Each named turn below is shown by a few rows before and after it. Which turns, in which order, take the first row of each later pair to the second? The first pair is answered.
turn K664:
[-1.18 -2.28 -2.90  0.05 -1.56 -0.91 -0.28  1.39  1.19  2.65 -1.68 -2.89
 -0.73 -1.78 -0.95 -0.13 -1.73  0.65 -0.07 -0.52  3.41 -0.78 -1.21  0.38
  0.43 -0.44  2.68 -0.65 -0.48] -> [-1.90 -0.70 -2.03  0.14 -2.30 -1.81 -0.95  1.28  1.41  0.36 -0.44  1.46
  0.92 -1.90 -2.75 -2.17 -0.14  0.68 -1.55 -1.22  2.30  1.23 -1.55 -0.75
 -0.99 -1.13  3.19  1.15  0.01]
[-1.77 -1.11  1.19 -0.52  2.24  1.62  0.94 -0.10  0.46 -1.10 -1.58  3.44
 -0.61  1.00  0.19  0.33 -1.60 -0.54 -1.49  1.10 -2.05 -0.95 -0.76  0.69
  1.36 -0.39  0.36  1.99  0.87] -> [-1.57 -2.56  0.26 -0.79  2.33  1.77  0.79  0.02  0.38  0.51 -2.47  1.37
 -1.42  0.77  1.17  1.22 -2.58 -0.23 -0.69  1.38 -1.53 -1.89 -0.82  1.33
  1.87  0.00  0.12  1.24  0.25]
[-0.61 -0.60 -0.53 -2.67 -2.05 -0.23 -1.92 -0.56 -0.56 -0.82  0.74 -0.91
  0.60  0.43  0.66 -0.01  0.60  2.30  0.75 -0.03 -1.24  0.99  1.69 -2.10
 -0.51  0.72 -0.57 -1.64  1.51] -> [-0.60  0.01 -0.17 -2.14 -1.48  0.06 -1.63 -0.59 -0.66 -0.93  1.48 -0.07
  0.96  0.74  0.71 -0.32  0.58  1.74  0.24 -0.01 -1.85  0.91  2.12 -1.84
 -0.33  0.83 -1.03 -1.59  1.55]
[ 0.58 -0.94 -1.56 -2.79 -2.13  1.55 -0.73  1.32  2.46 -0.25 -0.60 -3.92
  0.95 -2.52  1.49  2.89 -1.61  1.46  1.35  0.49 -3.19  2.20  2.23 -3.55
  0.33 -1.31 -1.63 -4.22  2.32] -> [-0.26 -0.99 -1.85 -2.33 -3.30  0.60 -1.62  1.81  2.12 -1.46 -0.54 -2.28
  1.46 -2.99  0.48  1.75 -0.64  2.11  1.19  0.04 -2.97  3.66  1.35 -4.58
 -0.33 -1.64 -1.20 -2.95  2.10]
turn K985:
[ 0.42 -0.90  0.78 -0.51  1.23  0.89  0.84 -0.07  0.88  0.49  0.37 -2.24
 -0.76  2.39  0.74  0.91 -0.98  1.14  0.19 -0.67 -0.94 -2.30  1.40  1.06
  0.70  0.52 -1.81 -0.86  0.43] -> [ 0.00 -1.39 -0.39 -0.69 -0.26 -0.12 -0.72 -0.15  0.34  0.69 -0.09 -3.30
 -0.85  1.92  0.49  1.22 -0.69  2.46  0.48 -0.93 -0.48 -1.46  0.72 -0.33
  0.56  0.18 -1.64 -1.26  0.05]
[-0.55 -1.40 -1.62 -0.46 -1.89 -0.84 -1.98 -0.27 -0.59  0.31 -1.49 -2.15
 -0.54 -0.41  0.52  0.27  0.02  1.01  0.68 -0.25  0.39  0.57 -0.79 -1.59
 -0.30  0.37  0.09 -0.63 -0.49] -> [-1.03 -0.68 -1.10 -0.15 -2.32 -1.35 -1.93  0.30 -0.55 -0.90 -0.70  0.28
  0.44 -0.47 -0.32 -0.88  0.90  0.33 -0.03 -0.65 -0.09  1.84 -1.30 -1.60
 -0.88  0.11  0.36  0.68 -0.27]
[-0.65  0.95  1.88 -1.92 -1.01 -0.07 -0.84 -1.97  0.74 -1.69  1.80  0.53
  1.54  1.71 -0.27 -0.79 -0.04  1.45  0.85  0.12 -1.51  0.08  0.87 -1.34
 -0.34  1.28 -0.60 -2.09  1.64] -> [-0.48  1.28  2.39 -1.88 -0.81 -0.04 -0.46 -1.85  0.77 -1.63  2.06  0.82
  1.52  2.05 -0.18 -0.78 -0.08  1.03  0.67  0.01 -1.59 -0.14  0.79 -1.38
 -0.35  1.41 -0.66 -1.92  1.81]
turn K515:
[-0.22 -0.44 -1.13 -1.61 -0.96  0.00 -0.97 -0.94  0.74 -0.11  0.13 -2.85
 -0.82  0.26  1.10  1.41 -0.50  1.35  1.57  1.64 -1.33 -1.64  0.02 -0.74
  0.37  1.33 -0.35 -2.61  0.79] -> [-0.45  0.85 -0.05  0.57 -1.39 -0.79 -0.63  0.33  0.61 -2.51  1.34  3.01
  1.15 -0.48 -1.73 -1.65  1.64 -0.32 -0.50  0.17 -0.99  0.71 -1.04 -0.42
 -1.24 -0.35  0.71  1.39  0.62]
[-0.14 -0.16  0.55  0.10  1.13 -1.19 -0.42  0.36  0.78 -0.51 -0.86 -0.37
 -0.79  0.44 -0.05 -0.07 -0.08  0.32  0.21  0.48  0.37  0.57 -0.68  0.24
 -0.32  0.40 -0.10 -1.29  0.42] -> [-0.05 -0.11  0.29  0.08  0.66 -1.29 -0.74  0.69  0.83 -0.65 -0.65  0.18
 -0.35  0.24 -0.60 -0.45  0.08  0.40 -0.26  0.08  0.41  0.89 -0.53  0.17
 -0.69  0.16  0.17 -0.55  0.53]
[ 1.96  2.68  0.94 -2.86  2.68 -1.83 -0.54 -1.50  0.79 -1.45 -1.73 -0.21
 -1.12  0.53  0.89 -3.18 -0.42  0.50 -1.79 -1.47 -0.47 -1.24 -1.49  0.43
  1.85  0.81 -0.87 -1.04 -0.59] -> [ 1.79  2.76  0.57 -3.10  1.67 -2.18 -1.39 -1.42  0.78 -1.55 -1.59 -0.19
 -0.62  0.39  1.03 -2.92 -0.08  0.83 -1.99 -1.53 -0.96 -0.59 -1.69 -0.44
  1.55  0.85 -0.70 -1.25 -0.57]
turn K127:
[ 0.12 -0.08  1.02 -0.63  1.28 -0.07  0.59 -0.53 -0.88 -1.09  1.83  3.69
  1.11  2.47 -0.40 -1.31  0.62 -1.88 -0.50 -0.02 -1.18  0.26  0.02 -0.73
 -0.70  1.06  1.15  0.77 -1.55] -> [-0.40 -1.69 -0.85 -2.51 -0.81 -0.43 -1.20 -0.67 -1.03  0.37  0.35 -1.15
 -0.17  1.87  0.77  0.72 -1.05  0.43  1.47  0.22 -1.02 -0.05  0.36 -2.40
  0.00  1.73  0.56 -1.94 -1.56]
[-0.53  0.72  1.02 -0.01  1.52  0.94  0.96  0.46 -0.03  1.58  0.34 -1.02
 -0.84 -0.13  0.30  0.16 -0.96 -0.02 -0.31  0.69  0.07 -0.84  0.36  1.70
  0.12  0.34 -0.19  0.38  0.00] -> [-1.16  1.39  1.52 -0.98  0.51  0.29  0.20  0.31  0.67  0.06  1.66  0.98
  0.56  0.14  0.03 -0.68  0.17  0.66 -0.71  0.50 -1.15  0.31  0.75  0.51
 -0.73 -0.04  0.21  0.24  0.85]
[ 1.20  1.06 -1.00  2.04  3.39  1.36 -0.28  0.05 -0.47  0.99  0.65  3.47
 -1.19  0.30 -3.53 -1.67  1.72 -0.95 -0.56 -1.83 -0.66  1.01  1.45  1.39
 -0.43  0.32 -0.04  0.93 -1.18] -> [ 0.05  0.01 -3.01 -1.61 -0.03  0.21 -3.57 -0.99 -0.80  0.10  1.17  0.60
 -1.03  0.66 -2.46 -0.04  1.32  2.43  0.78 -1.56 -2.16  2.36  1.93 -2.07
 -0.61  0.82 -0.48 -2.09  0.12]
[ 1.96  1.12  0.92 -0.59 -1.27  0.88 -0.05  0.59 -0.02  1.33  0.38 -1.21
 -0.07  0.82  2.70  2.09 -0.70 -0.44  1.25  1.49 -0.84 -0.36  1.69  1.08
  3.12  1.07 -0.74 -3.43  2.32] -> [ 2.84  1.93  2.32  1.39  0.20  1.58  1.43  0.95  0.20  0.76  1.17  2.05
  0.76  0.88  1.93  0.78 -0.12 -2.38 -0.15  0.96 -0.44 -0.37  1.59  2.29
  2.97  0.60  0.04 -1.36  2.32]

Each pair is 2 to 3 turns apart.
[ 0.11 -5.09 -0.73 -3.99 -2.85 -3.35 -2.80 -0.64 -0.74 -0.83  2.65  2.82
  3.00  0.84 -0.90 -3.48 -1.76  2.82  1.00  0.13 -1.69  5.79 -0.40 -5.13
 -0.18  1.05  1.55  2.02  2.13] -> [ 1.97 -2.26  3.29 -1.68  2.63 -0.19  1.76 -1.11  0.13 -0.94  4.76  7.35
  3.93  2.81 -0.25 -4.66 -1.34 -1.59 -0.34  0.79 -2.14  2.98  0.67 -0.64
  0.56  1.54  0.89  3.48  2.08]
K985 then K985
[-0.01 -1.03 -2.85 -0.58 -0.56 -2.36 -2.25 -0.35 -0.96  2.26 -3.28 -5.21
 -4.40 -1.56 -2.15  0.56 -2.18  1.27  0.38 -0.67  1.00 -0.05 -1.43  0.72
  3.14  2.04 -0.84  2.16 -1.46] -> [-0.75  1.83 -0.27  1.01 -0.49 -2.94 -1.53  0.46 -0.84 -1.94 -0.50  3.40
 -1.10 -1.33 -5.15 -3.32  0.95 -0.24 -2.56 -2.04  0.02  2.52 -2.12  0.41
  1.39  0.90  0.39  6.02 -0.41]
K664 then K985
[-0.36 -2.83 -1.51 -0.29  1.92  0.41  0.45  1.15  1.81  3.82 -2.25 -0.84
  0.30 -1.02  1.17 -1.31 -0.19  0.13  2.42  1.50  1.35 -0.13  1.89  2.10
  1.37 -1.36 -0.08 -0.07  0.40] -> [-1.63 -2.68 -2.01 -2.73 -0.55 -0.48 -1.74  0.40  1.62  1.77 -0.88 -0.37
  1.55 -0.57  1.06 -1.22  0.29  2.36  2.92  1.10  0.03  1.72  2.18 -0.37
  0.35 -1.21  0.05 -1.62  1.58]
K127 then K127
[ 1.67 -0.69 -1.57  0.66 -3.26 -1.12 -3.45  0.49  0.18 -0.45  0.03  1.29
  0.96  0.93 -2.78 -2.41  0.38 -1.84 -3.15 -2.56  1.27  1.49 -3.08 -2.10
 -2.09 -1.80 -0.23  3.42  1.14] -> [ 2.58 -1.11 -1.57  2.37 -1.41 -0.34 -1.83  0.89  0.32  1.60 -1.21  0.07
 -0.42  0.68 -2.24 -2.37 -0.31 -3.41 -2.92 -2.58  2.55 -0.22 -3.29 -0.09
 -1.23 -1.78 -0.28  4.18  0.29]
K127 then K127
[-1.73  2.84 -0.98  1.91 -2.01 -0.75 -0.38  1.54 -0.33 -1.36 -0.26  3.66
  0.95 -1.33 -1.19 -3.70  1.67 -0.10 -0.99 -0.73  1.83  0.90 -1.45  0.56
 -2.57 -1.01  0.51  4.14  1.23] -> [-2.32  2.67 -1.43  0.66 -3.15 -1.71 -1.51  1.05 -0.40 -1.90 -0.07  3.12
  1.11 -0.98 -1.21 -3.42  1.90  1.24 -0.41 -0.89  1.23  1.21 -1.21 -0.90
 -2.58 -0.70  0.85  3.34  1.54]
K127 then K127 then K127
[ 1.40  1.98  1.78 -0.61 -0.61  0.65 -3.10 -0.39 -0.19 -1.35  0.58  4.96
  2.61  0.11 -0.48 -3.09  2.67 -0.13 -0.57 -1.73  0.48  2.45 -1.19 -1.57
 -1.49 -0.98  0.17 -0.17  0.46] -> [ 1.00 -0.51 -1.17 -1.56 -3.11 -0.58 -5.04 -0.11 -0.94  0.78 -1.75 -0.76
  0.60 -1.17  0.11 -1.35  1.24  2.71  1.46 -1.48  1.70  2.68 -1.77 -3.12
 -0.99 -0.72 -0.32 -1.79 -0.51]
K127 then K985
[-1.26 -0.93 -2.13 -2.70  0.70 -0.81 -1.03 -1.31 -1.32  0.76 -3.04 -5.16
 -1.24  1.39  1.53  1.45 -2.69  2.63  2.07 -1.11 -1.08 -1.29 -1.44  1.97
  2.84 -1.33 -0.07 -4.08 -1.33] -> [-2.99  1.54 -0.45 -4.28 -1.45 -2.07 -1.92 -1.87 -1.16 -4.14  1.10  1.58
  2.47  2.43  0.23 -1.41  0.34  2.69  0.32 -2.07 -4.13  1.63 -1.03 -0.33
  0.73 -1.99  0.56 -3.38  0.84]
K127 then K127
[ 1.33  0.86  0.35 -1.07  1.18  1.01  2.75  1.19  2.06  0.72  2.08 -1.59
  0.02  2.12  3.52  2.67 -1.47 -0.30  2.90  1.47  0.86 -2.27  1.80  0.61
  1.75  0.61  0.95 -4.17 -1.38] -> [ 0.22  1.69  0.23 -2.88 -0.35  0.41  1.38  0.71  2.03 -1.39  3.55  0.18
  1.69  2.59  3.04  2.01 -0.50  0.95  2.92  1.19 -0.64 -0.69  1.80 -1.49
  0.75  0.68  1.01 -4.88  0.02]
K127 then K127
